In the data rows, zero lies at 4.5, halfway between 4 and 5.
Some points:
[5 3 5 5 4 3 5 6 3 5 6 4 7 5 2 3 4 4 6 5 6 3 3 3 4 6 3 4 5 4 8 5 3 4 5 3 4 3 7 3 6 5 6 5 5 4 3 5]
[3 2 5 6 7 5 4 5 7 5 4 3 6 5 7 2 5 5 4 6 7 9 6 4 2 1 6 2 6 3 4 7 3 7 4 3 5 2 2 4 7 4 8 5 6 6 5 7]
[7 4 3 5 5 5 3 1 4 5 6 3 7 6 4 6 4 3 3 4 4 6 3 5 5 2 4 4 7 5 4 5 1 2 6 9 4 4 6 5 5 6 4 5 5 4 4 0]
[4 4 4 4 2 1 3 5 4 6 4 5 4 4 5 4 5 5 3 6 4 2 2 5 4 6 4 7 3 4 8 8 3 7 4 3 4 3 7 2 8 5 4 3 3 3 4 3]
[5 4 4 5 4 4 7 5 3 4 5 3 6 7 5 2 5 5 5 4 5 5 4 4 4 6 4 6 1 6 4 5 6 3 4 3 5 6 5 4 5 3 5 5 4 5 3 5]
[8 7 5 3 5 5 7 4 4 3 7 3 3 6 5 5 6 4 5 4 5 7 6 3 7 5 5 2 6 2 4 5 8 3 3 1 7 1 5 3 6 5 4 5 2 4 5 3]
[5 6 4 3 5 5 6 6 5 5 4 4 5 5 4 4 5 5 6 4 5 5 4 3 4 3 3 3 5 5 6 5 2 2 3 4 5 8 5 5 5 4 5 5 7 4 5 4]
[3 4 2 8 5 4 2 5 7 9 4 3 4 4 5 4 6 7 4 2 4 4 2 3 3 7 4 4 1 6 2 0 6 3 5 4 5 1 4 3 4 7 4 9 5 5 6 4]
[6 5 4 7 5 3 9 4 3 0 1 2 7 3 5 6 2 7 3 5 3 4 0 8 5 5 4 5 7 4 3 2 2 6 5 4 3 4 4 4 4 3 7 6 3 6 6 7]
[3 5 3 5 4 8 6 4 8 6 6 7 6 5 3 3 4 0 3 7 1 1 5 6 2 6 1 4 5 0 2 5 3 6 2 3 6 5 5 5 6 4 4 5 4 7 4 6]
[6 4 4 4 4 5 5 5 4 6 4 6 5 7 5 5 5 6 6 3 3 4 4 4 5 5 4 3 4 5 6 5 4 4 4 6 5 8 4 4 6 5 5 6 6 5 7 6]
[3 3 3 1 2 7 6 4 5 6 7 2 6 2 7 6 3 8 5 5 5 6 5 5 7 5 1 6 7 2 6 5 6 5 4 4 2 4 5 5 1 6 3 8 6 2 3 8]
[3 3 5 7 8 4 7 0 5 6 5 5 3 8 7 3 3 6 3 3 5 4 6 5 4 5 3 5 6 7 7 5 4 6 5 3 2 5 0 4 5 4 1 6 2 2 3 3]
[5 3 1 4 6 4 4 6 5 3 4 6 6 6 2 4 8 7 1 6 3 6 4 4 3 4 5 6 6 6 2 7 6 6 4 4 3 4 5 9 6 7 2 6 3 3 7 5]
[3 5 6 3 5 4 5 3 2 6 5 4 4 6 4 5 6 4 7 5 2 2 4 5 3 3 7 2 6 6 5 4 5 6 5 5 4 4 6 5 5 5 7 3 3 2 5 6]
[4 5 5 4 2 6 3 3 4 3 3 5 5 4 5 5 6 5 4 4 7 5 4 4 4 6 3 4 1 4 5 7 6 5 4 4 3 6 4 5 5 1 4 4 4 6 3 4]
[1 4 5 8 5 1 5 4 2 6 8 4 4 5 6 7 3 7 4 5 6 3 4 2 4 3 4 5 5 4 0 7 5 5 7 5 7 6 6 4 5 4 4 2 6 6 5 5]
[5 5 5 3 4 4 4 5 6 4 4 3 5 5 3 4 5 6 4 4 6 5 5 4 4 4 3 5 2 5 6 6 2 3 5 3 5 5 5 5 5 4 4 5 4 5 4 6]
[5 6 2 7 5 5 3 5 3 6 5 2 4 3 4 5 3 1 3 4 5 6 1 4 3 5 7 4 4 1 8 6 7 4 6 1 6 7 1 9 1 5 5 3 5 3 6 4]
[3 5 8 7 7 5 3 6 6 4 6 3 2 3 0 4 5 6 4 4 4 4 5 6 4 3 0 4 8 7 6 5 7 3 4 3 4 6 5 4 2 0 5 5 4 5 6 3]
[6 0 5 2 7 5 2 6 5 5 2 3 2 5 9 7 3 0 3 4 5 4 5 4 6 4 4 6 6 8 4 4 5 4 6 3 4 6 8 5 5 3 7 7 4 6 3 5]
[4 4 7 2 4 6 8 6 4 8 3 4 4 5 2 4 4 4 3 2 1 6 4 1 8 2 4 5 3 3 5 5 6 9 6 7 4 3 2 5 5 6 6 3 4 8 3 3]
[4 6 4 3 3 4 6 2 5 6 5 2 3 3 6 3 6 4 6 5 3 3 6 4 2 5 6 4 5 6 7 2 3 4 5 6 3 3 5 7 5 1 4 2 4 4 8 6]
[6 5 6 6 4 5 6 2 6 4 6 4 9 6 4 1 6 2 4 6 7 2 3 3 5 5 7 5 6 7 6 4 7 4 5 6 3 4 5 4 3 6 5 3 7 5 4 5]
[4 4 6 5 2 5 7 7 5 3 4 4 3 8 8 6 5 6 0 7 5 3 4 5 2 2 2 2 4 4 6 1 6 4 5 6 8 5 5 5 4 6 3 3 5 4 4 3]
[5 5 4 4 4 5 2 0 6 3 7 4 4 6 4 3 4 5 3 1 3 7 4 6 2 4 7 6 4 5 4 4 4 5 4 6 4 5 7 4 3 4 3 2 5 6 2 5]
[5 5 4 4 4 5 4 4 5 4 5 4 4 4 5 5 4 6 5 3 5 5 4 3 4 4 3 5 2 4 6 6 3 3 4 4 5 6 6 5 6 4 4 4 4 5 5 4]
[6 5 7 6 1 3 3 9 5 5 7 7 5 5 6 4 3 5 4 2 5 5 7 7 5 5 7 2 6 5 3 3 3 5 6 2 0 7 4 8 6 6 2 5 5 6 4 3]
[4 4 1 3 7 4 3 7 5 2 8 6 3 4 6 4 6 7 4 3 5 5 1 4 6 8 5 4 6 6 6 3 5 8 0 6 5 5 4 4 6 4 6 2 7 6 5 4]
[4 3 2 6 8 8 5 7 2 3 2 5 5 2 4 7 5 5 4 3 7 0 7 3 4 4 6 5 5 5 5 5 3 3 3 4 2 1 4 3 4 5 1 2 6 7 3 5]
[4 3 4 4 4 6 3 4 3 3 4 7 4 5 4 6 6 6 4 8 4 6 4 3 6 6 3 2 5 5 5 8 5 4 6 6 4 5 5 5 4 4 6 5 4 5 5 3]
[6 5 1 6 3 3 3 5 3 5 5 8 1 5 6 2 7 4 6 3 5 3 5 7 5 0 2 6 5 1 5 4 5 2 5 7 3 2 3 5 3 5 9 4 1 4 2 7]
[0 6 4 5 5 3 6 6 6 0 5 4 6 3 7 3 7 1 8 2 2 6 5 7 7 4 2 6 3 7 5 6 4 3 6 5 5 5 5 6 5 8 3 4 4 6 5 5]
[3 2 1 4 0 6 6 3 6 5 4 5 2 3 3 4 3 4 4 5 6 5 5 3 5 2 7 4 6 8 3 4 5 5 4 2 5 9 3 0 4 8 5 4 0 5 6 5]
[1 5 7 2 5 5 2 3 3 6 3 7 7 2 4 4 0 5 2 3 7 3 4 6 7 4 5 3 5 6 6 4 5 3 2 6 9 3 4 7 6 6 5 6 2 5 5 5]
[3 4 7 1 3 1 4 6 5 4 4 4 4 5 5 5 6 4 4 4 4 5 4 4 1 9 6 8 9 2 3 6 3 0 4 6 4 4 1 3 2 6 6 6 4 7 5 2]
[5 8 8 5 7 6 4 3 5 5 4 5 4 3 6 7 6 6 4 5 1 6 5 5 3 3 9 6 6 4 5 6 6 4 4 6 4 7 7 3 5 6 4 4 4 4 3 7]
[4 4 7 2 5 7 7 5 0 6 5 9 5 3 4 3 5 4 4 4 7 7 4 7 2 3 4 9 3 4 3 3 6 5 6 3 5 4 5 4 4 4 4 5 7 3 9 1]
[2 6 2 5 5 1 5 2 7 3 0 8 6 5 4 6 2 4 7 4 6 6 6 1 4 4 5 4 6 0 6 2 7 6 4 5 3 5 9 5 3 3 4 6 4 5 5 2]
[4 5 7 6 5 5 4 2 3 5 5 4 4 5 4 4 7 5 5 7 5 5 5 4 5 6 6 4 3 5 4 3 5 4 4 7 3 5 6 6 2 5 5 4 2 7 5 6]
[3 3 3 5 1 2 5 3 2 2 3 5 4 4 1 5 4 3 3 3 2 5 6 4 3 5 5 3 5 7 4 5 7 4 5 4 6 3 2 5 7 3 5 6 9 2 1 7]
[5 6 3 0 6 3 3 5 5 2 7 5 5 5 4 5 1 5 6 9 3 2 5 6 4 1 5 4 1 5 6 5 6 4 8 4 3 4 2 2 3 5 4 7 5 8 7 4]
[5 4 4 5 5 5 5 5 3 6 4 5 5 5 4 7 4 6 7 3 3 4 3 4 3 4 4 4 4 4 6 5 3 3 3 4 4 7 5 3 7 5 6 5 5 4 4 4]
[7 5 6 4 3 3 5 5 6 5 3 5 4 4 2 4 5 5 3 4 6 4 5 2 5 4 3 6 3 5 7 5 3 3 5 4 5 6 5 6 6 5 3 5 5 6 6 7]
[2 5 3 6 4 7 6 7 6 3 5 4 2 6 3 5 3 4 2 3 6 4 8 7 5 7 9 6 3 3 6 7 4 5 6 8 6 3 7 3 4 3 7 8 5 3 6 4]
[8 4 3 4 6 3 6 4 7 7 2 4 3 1 4 5 3 8 7 5 6 4 8 9 2 8 3 4 5 7 3 6 7 6 6 4 7 4 5 7 3 7 7 2 6 5 3 3]
[4 6 4 4 4 6 4 5 4 6 3 5 7 8 5 6 5 4 6 4 5 4 4 4 4 6 4 3 3 5 3 8 4 4 4 4 3 6 3 3 3 2 5 4 5 3 5 4]
[6 4 4 3 3 6 4 2 3 4 7 1 4 4 4 4 5 4 6 3 5 4 4 5 3 3 6 2 4 5 3 4 4 5 4 5 3 1 7 6 4 4 4 4 3 6 5 3]
[4 8 3 5 6 5 1 4 1 3 3 0 4 5 3 3 5 3 5 6 7 3 9 4 6 5 2 7 5 3 3 2 5 8 4 6 4 8 2 3 8 6 4 6 5 4 5 4]
[5 8 5 3 3 4 3 4 6 7 2 3 5 4 5 3 7 3 3 4 4 4 2 7 7 3 5 3 6 6 3 7 6 5 5 5 4 3 5 2 3 3 2 3 6 4 5 5]
There is one direction along which these points spread out most. Take the direction at right angles to it along which they spread out most. Go by this last direction. Where along it does each point below lie, from 0 to 99? The average is 50, and the first point in the table lies past the average. One standard deviation of the points above along it is 16.
[7 7 4 6 4 4 7 5 5 4 7 7 5 0 7 4 7 4 4 4 5 4 4 1 3 5 5 5 5 7 4 5 3 7 6 5 6 5 2 4 4 2 6 9 4 4 3 3] 46
[6 4 4 6 5 4 4 5 4 5 5 5 5 5 5 5 3 5 5 5 3 4 4 4 5 5 5 6 2 5 5 5 7 2 3 3 4 5 5 3 7 4 5 4 4 5 5 7] 61
[2 6 6 5 5 5 4 4 3 5 4 4 3 3 4 5 7 4 4 8 3 7 4 6 4 4 6 3 3 5 5 2 2 5 3 4 3 4 6 3 4 6 6 6 5 3 1 2] 48
[6 2 6 3 6 5 2 7 4 1 4 4 7 1 6 1 3 5 3 2 2 4 7 3 3 5 3 1 3 2 3 4 4 5 6 6 5 6 6 2 2 6 5 2 2 0 5 5] 47
[5 7 2 4 4 6 3 7 1 6 4 6 5 6 4 3 3 4 6 8 2 9 5 4 5 7 5 5 7 7 5 2 2 4 7 6 7 2 5 3 2 2 1 2 3 6 3 6] 51
[4 6 7 6 4 8 4 4 7 2 3 5 0 5 6 1 0 7 7 6 5 4 1 1 5 5 4 6 5 5 2 6 3 5 4 4 3 2 4 6 6 6 5 4 6 2 4 4] 45
[4 7 4 2 7 2 7 5 7 6 7 4 6 5 3 6 3 3 1 6 5 5 6 4 7 4 4 5 1 6 1 3 4 2 1 5 1 4 3 5 4 4 6 2 4 1 3 4] 52
[5 4 6 6 3 5 2 2 6 3 4 6 6 7 5 8 6 6 5 4 3 3 8 5 7 4 4 8 4 5 5 3 2 7 3 0 8 3 3 6 0 5 7 4 5 4 6 3] 39
[6 2 6 8 4 5 4 2 5 5 4 4 3 2 6 4 5 3 3 6 2 7 6 5 8 6 4 3 4 3 6 4 4 3 4 6 3 4 4 3 6 5 4 2 7 4 9 4] 50
[6 4 7 4 7 2 6 3 4 4 6 7 1 5 3 6 5 1 5 3 8 5 2 5 6 6 4 2 3 3 3 5 1 7 5 4 6 4 5 4 1 7 2 5 6 4 5 8] 51
[7 1 6 6 3 3 4 8 4 4 5 2 5 4 5 5 3 2 9 6 4 5 5 5 4 2 6 6 3 5 4 6 6 7 0 8 7 4 3 5 3 3 1 6 3 4 4 4] 49
[4 3 6 4 4 6 3 5 9 4 6 5 6 4 2 9 5 3 7 5 7 6 2 6 3 6 4 6 4 4 5 1 6 5 9 6 5 4 1 4 9 4 4 3 2 2 4 5] 48
[4 1 4 3 6 4 5 4 6 5 3 4 4 4 3 1 6 7 7 6 4 2 3 6 9 4 9 5 5 1 3 2 3 2 7 3 7 7 4 6 6 2 3 5 5 4 1 3] 48
